m =
[[-0.8 -1.5 -1.3 -0.1  1.1  0.7 -1.5  2.1 -1.0  0.7]
 [ 2.6  2.6  2.6 -0.9  2.3  0.6  0.1  2.0 -1.0  0.9]
 [ 1.0  2.7 -0.6  1.4  1.0 -0.2  2.8  2.7  0.7 -0.9]
 [ 1.8  1.9  2.7 -0.1 -1.4  2.6 -0.6 -0.4 -1.2  2.6]
 [ 2.4  0.1  2.4 -0.6  0.7  1.5  2.7  0.8  2.6 -1.8]
 [ 2.0 -1.0  0.0  0.1 -0.1  0.5  2.7  2.5  1.7 -1.7]
 [ 1.4 -1.0  2.3  2.6  2.3  0.2 -0.1 -1.6  1.5 -0.5]
 [-0.4  2.0 -1.3  0.9  0.7 -1.0  0.3  1.8 -0.6  2.5]
 [ 0.9  1.9  1.4  1.1  1.4 -1.7 -0.7  1.1 -0.4  0.2]
 [-1.3  0.2  2.8  0.5  1.6 -1.6 -1.4 -0.7 -1.0  1.2]]
Indices start at 1.
row 1 col 1: -0.8
row 6 col 8: 2.5
row 4 col 8: -0.4
row 6 col 6: 0.5
row 9 col 6: -1.7
row 5 col 4: -0.6
row 9 col 10: 0.2
row 9 col 3: 1.4
row 7 col 3: 2.3
row 1 col 5: 1.1
row 6 col 5: -0.1
row 8 col 4: 0.9
row 1 col 6: 0.7
row 2 col 8: 2.0
row 1 col 4: -0.1
row 9 col 4: 1.1
row 7 col 10: -0.5
row 9 col 7: -0.7
row 10 col 7: -1.4
row 4 col 6: 2.6
row 7 col 9: 1.5
row 4 col 10: 2.6
row 1 col 7: -1.5
row 3 col 1: 1.0
row 5 col 9: 2.6
row 3 col 7: 2.8
row 6 col 7: 2.7
row 8 col 8: 1.8
row 6 col 1: 2.0
row 6 col 9: 1.7
row 8 col 5: 0.7
row 7 col 6: 0.2
row 6 col 2: -1.0
row 6 col 4: 0.1

grid =
[[ 16  -6  24  -9  -6 -11   5   1  12 -14  -3 -20  -2  11]
 [ 21 -15  11   7  -6 -11   0  -9  -4  -5  -1 -14 -19  -6]
 [-18  -4   3   5   6  -5  -6   6 -22 -16   3 -18   4  13]
 [ 14 -20  -1   2 -10   0   5   6  10 -13  -9  -3  -9   2]
 [  7   6  11  -4 -19   7  -7   4 -19  -4  -8 -11 -10   0]
 [-20   2 -20   9  12  -4 -23 -16 -24  -7  -6  -2  -6 -22]
 [ 11 -20   0   0 -26   0   7   4   5   0   3   2   1  -2]
 [ -7   6  38  -5   5   4  -1   3 -13 -11  -5  -5 -16   7]
 [  8  -6  18 -10   2  -4  16   7   4  -1 -22  11  -2   9]
 [-45   7   7  -2 -11  -4   1   5 -19 -20   0 -13 -14  17]
 [-21 -11  -8   0   9  -5   3   7 -27 -19 -20 -30 -15   2]
 [-24  -5 -11   6  -9   0  -2   8 -14  14  -8  19  21 -13]]
Rows and columns are counted from 1.
(1, 1): 16
(3, 12): -18
(7, 3): 0
(7, 4): 0
(11, 2): -11
(8, 1): -7
(12, 13): 21
(5, 4): -4
(3, 13): 4
(1, 12): -20
(2, 12): -14
(8, 5): 5
(9, 12): 11
(9, 13): -2
(12, 10): 14
(6, 14): -22
(2, 13): -19
(10, 9): -19
(4, 4): 2
(2, 8): -9
(7, 2): -20
(11, 14): 2
(2, 3): 11
(1, 8): 1
(11, 8): 7
(11, 7): 3
(3, 2): -4
(2, 6): -11
(8, 11): -5
(12, 11): -8
(8, 7): -1
(11, 1): -21
(11, 13): -15
(4, 2): -20
(8, 14): 7

x =
-18.724,-109.288,42.193,27.299,-87.958,7.416,14.601
-32.321,-28.825,-153.763,69.922,-11.608,76.331,46.562
58.212,146.067,81.317,-60.492,54.913,-148.859,-10.248
Indices start at 1.
(1, 1)	-18.724
(1, 4)	27.299
(1, 3)	42.193
(2, 7)	46.562
(3, 4)	-60.492
(2, 3)	-153.763
(1, 2)	-109.288
(1, 5)	-87.958
(3, 7)	-10.248
(3, 5)	54.913
(3, 1)	58.212
